(in the rows, 128 means zero)
Each named move below is a turn or a mirror, shown by a few rows before and after it. Which moves, in which order, take the first row of each later pair to the second? The first pair is answered.
K_842 (before |-> after):
[162 104 191 162 164 140 163 182 141 130 154  92 126 159 144 137 207 141
 118 102  79] |-> [132  96 118  89 139 177 164 144  95 112 107 140 121 172  94 190 139  60
  72 129 153]
[150 166 138 140 139 125 128 103 137 130 130 111 133 126 154 123 139 162
 137 146 106] |-> [133 162 102 109 130 145 135  86 117 123 104 131 135 131 127 145 114 128
 121 160 134]
[116 130 116 124 105 143  71 139 132 120 142 160 121 117 105 107 127 165
 135 140 108] |-> [109 127 113 115 101 147  72 138 128 121 141 167 121 120 100 112 124 161
 130 145 115]
K_510 (before |-> after):
[113 130  91  90 150 126 148 111 111 143  88 112 130 159 124 139 126 156
 148 141 148] |-> [105 134  94  90 132 128 120 134 113 150 113 130 127 150 118 111 127 178
 160 132 140]
[138 126 169 101 145 129 122 122 110 106 133 128 149 133 152 125 144 141
 137 107 135] |-> [126 136 161  99 144 131 136 114 116 104 124 130 156 131 154 122 130 126
 124 120 137]
[141 134 172 180 156 116 175 141 129 167 138 115 112 123 182  62 180 162
 107 136 108] |-> [141 141 168 171 166 116 203 116 124 163 116 109 122 131 185  83 172 143
  87 145 124]
K_84 (before |-> after):
[108 165 141 162 161 113 181  98 151 142 117 115 159 121 153 116 108 141
 125 156 133] |-> [ 76 154 121 147 123 127 120 139 139 140 146 159 147 109 131  76  92 162
 146 150 136]
[147 110  97 115 124 123 107 128 106 127 125 122  89 139 122 146 121 116
 145 117 120] |-> [153 112 105 119 138 115 124 116 110 126 116 109  89 140 128 154 125 114
 139 115 123]
[165 119 140 106 143 106  78 128  98 128 103 117 115 121 124 166 130 126
 136 111 123] |-> [153 132 123  97 149 111  86 115  97 124  94 123 125 122 126 170 111 111
 123 124 137]
[121 107 127 123 113 141  85 170 122 127 149 151 100 124 105  98 135 142
 146 109 127] |-> [161 112 159 150 157 120 160 115 138 133 109  84 120 140 133 150 156 113
 125 123 117]
K_755 (before |-> after):
[151 120 135 133 141 113 138 133 142 139 118 126 116 122 126 167 140 112
 158 117 102] |-> [150 127 141 140 146 109 142 130 148 138 116 120 122 121 133 165 140 115
 157 117  99]
[ 98 125 115 135 106 119 148 112 150 150 128 112 148 106 173 140 121 122
 109 133 154] |-> [ 93 127 118 143  96 119 130 130 155 154 145 118 143 104 174 125 121 140
 122 128 150]
[141 131 157 130 185  89 149 101 130 104 127  83 136 150 158 116 174 137
 113 134 124] |-> [130 135 162 140 172  86 127 119 138 111 147  98 132 136 159  89 180 158
 130 128 114]

Each pair is two moves apart.
[125 161 123 110 121 129 154 107 150 153 109 150 164  89 168  90 116 149
 141 136 114] |-> [146 128  98  72 105 152 141 110 120 140  99 173 137 106 121 132 108 111
 135 122 137] => K_510 K_842
[ 69 169 126 165 154 132 115 112 133 124  87 115 135 141 148 121 103  68
 103 147 156] |-> [ 99 158 162 198 155 118  91 150 157 133 125 100 119 136 162  94 145 116
 138 123 114] => K_842 K_510
[ 80 159  99 133 112 128 127 138 131 121 131 136 154 103 151  88 104 147
 107 131 139] |-> [151 122 151 158 129 117 137 150 140 125 139  91 122 113 157 111 165 159
 127 102  96] => K_755 K_84
[141 146 144 139 171 118 167 125 143 130 117 106 141 121 147 133 126 124
 127 131 103] |-> [105 164 124 131 157 121 153 127 139 129 122 135 154 115 146 120  99 124
 118 145 121] => K_755 K_84
[101 107  69  79 128 121 130 121 125 123 114 151 115 132 113 115  96 121
  94 137 167] |-> [160 103 133 130 168  94 168 116 156 133 117  81 115 137 155 125 155 146
 112 123 119] => K_842 K_510
[158 125 145 145 138 142 149 124 136 130 104 111 117 108 130 141 152 119
 158 110  83] |-> [131 147 138 160 141 135 150 124 148 136 113 118 135 101 144 118 138 136
 155 121  83] => K_84 K_842
[101 137 117 143  93 141 107 165 154 127 142 115 111 123 134  84 122 147
 111 120 128] |-> [127 108 103 111  84 159 117 150 128 120 118 118  88 139 108 129 122 102
  94 117 142] => K_755 K_755
[143 119 140 137 132 130 160 121 121 109 128 106 128 115 118 133 135 137
  90 125 140] |-> [129 109 125 128 118 139 121 145 120 108 143 132 113 112 106 119 132 145
 104 119 144] => K_84 K_510
[107 146 143 167 120 122 103 152 153 131 158 118 133 105 134  86 150 171
 150 124 106] |-> [ 69 166 110 147 114 133 116 132 144 127 137 144 156 106 130  96 101 144
 122 151 138] => K_84 K_84
[137 129 137 125 133 128 144 104 105 155  98 129 124 146 154 124 125 126
 111 150 144] |-> [130 115 120 110 118 140 114 124  92 156 109 157 115 143 138 114 118 133
 125 148 151] => K_84 K_755
[130 127 148 141 117 122 103 167 133 129 159 132 115 120 136  94 159 162
 158 108 123] |-> [114 131 104  93 119 146 137 119 102 116 112 152 126 138 110 148 108  92
 110 138 172] => K_842 K_755
[ 78 167  92 133 127 140  88 134 125 134 151 168 140  79 141  82  76 157
 126 163 155] |-> [105 130  95 118 108 146  57 159 107 129 169 180 107  85 118  90  97 155
 144 141 151] => K_842 K_755
[116 126  91 108 122 134 131 132 116 127 122 142 131 137 113 147 108 104
 121 133 151] |-> [125 147 134 158 141 111 143 140 153 140 139 109 146 126 152 114 142 148
 135 130 114] => K_755 K_842
[115 105 112 140  94 151  98 139  88 128 157 161 117 141 118 128 136 125
 112  84 114] |-> [140 103 143 167 111 129 121 134 104 131 157 125 121 143 140 131 167 141
 118  80  90] => K_755 K_842
[133 178 162 153 101 116 109 116 139 159 173 181 145  99 136 106 138 135
 149  89 115] |-> [171 152 175 150 105 115 114 115 135 154 164 159 126 111 128 135 167 121
 160  73 107] => K_842 K_84
[ 92 176 127 146 155 108 134 125 161 160 153 137 168 103 169 114 101 157
 141 131 157] |-> [119 142 140 145 143 115  99 159 155 159 179 144 136 102 152 102 127 177
 169 103 135] => K_842 K_84
[147 141 168 164 160 113 171  78 149 143  99  56 130 126 144 146 124 145
 108  92 134] |-> [ 90 128 102 104  94 149  75 130 116 132 137 151 104 115  90 107  70 147
 125  86 175] => K_842 K_84
[102 150 127 142 129 134 119 125 143 128 142 135 142 108 134  98  99 128
 133 133 138] |-> [113 137 118 117 126 149 122 113 124 120 127 138 131 117 118 128  97  95
 124 133 158] => K_84 K_842
[119 152 133 126 157 133 169  88 134 122  98 109 162 126 156 140 130 120
 103 154 122] |-> [ 92 139 117 117 115 146  94 147 128 123 148 160 143 107 135  81 130 163
 138 131 119] => K_84 K_842
[116 139 129  95 121 129 124 112 105 124 137 130 103 124  81 131  93 115
 108 127 130] |-> [116 162 155 123 145 113 154  90 129 129 129  99 122 122 112 129 105 121
 101 138 114] => K_842 K_84
[128  88 120 142 120 131 120 161 127 117 153 144  76 100 124 144 131 147
 107 125  97] |-> [140  82 123 140 125 130 134 150 124 115 144 127  81 111 122 154 137 135
 101 120  97] => K_755 K_842
[120 150 100 119 113 136 122 138 115 141 127 155 145 134 132 115 105 106
 110 140 140] |-> [134 155 131 152 133 116 146 126 137 147 131 120 152 137 158 109 125 129
 111 138 121] => K_842 K_84
[113 124 110 104 103 126  94 143 111 133 134 158 115 130 101 115 124 126
 132 108 141] |-> [119 121 104  96 104 129 100 132 107 131 124 152 114 136  99 130 122 112
 128 111 144] => K_755 K_510
[190  62 130 104 131 140 122 138 102 113 117 113  88 145  95 178 158 100
 132 119 125] |-> [146 103 103  92 141 143 152 100 103 110  92 127 126 141 104 187 109  73
  97 149 160] => K_842 K_84
[138 143 115  93 130 141 111 132 132 136 155 126 106 125  85 152 136 127
 109 111 131] |-> [140 151 133 124 140 128 121 139 149 144 163 104 111 123  98 134 153 148
 117 106 110] => K_510 K_842
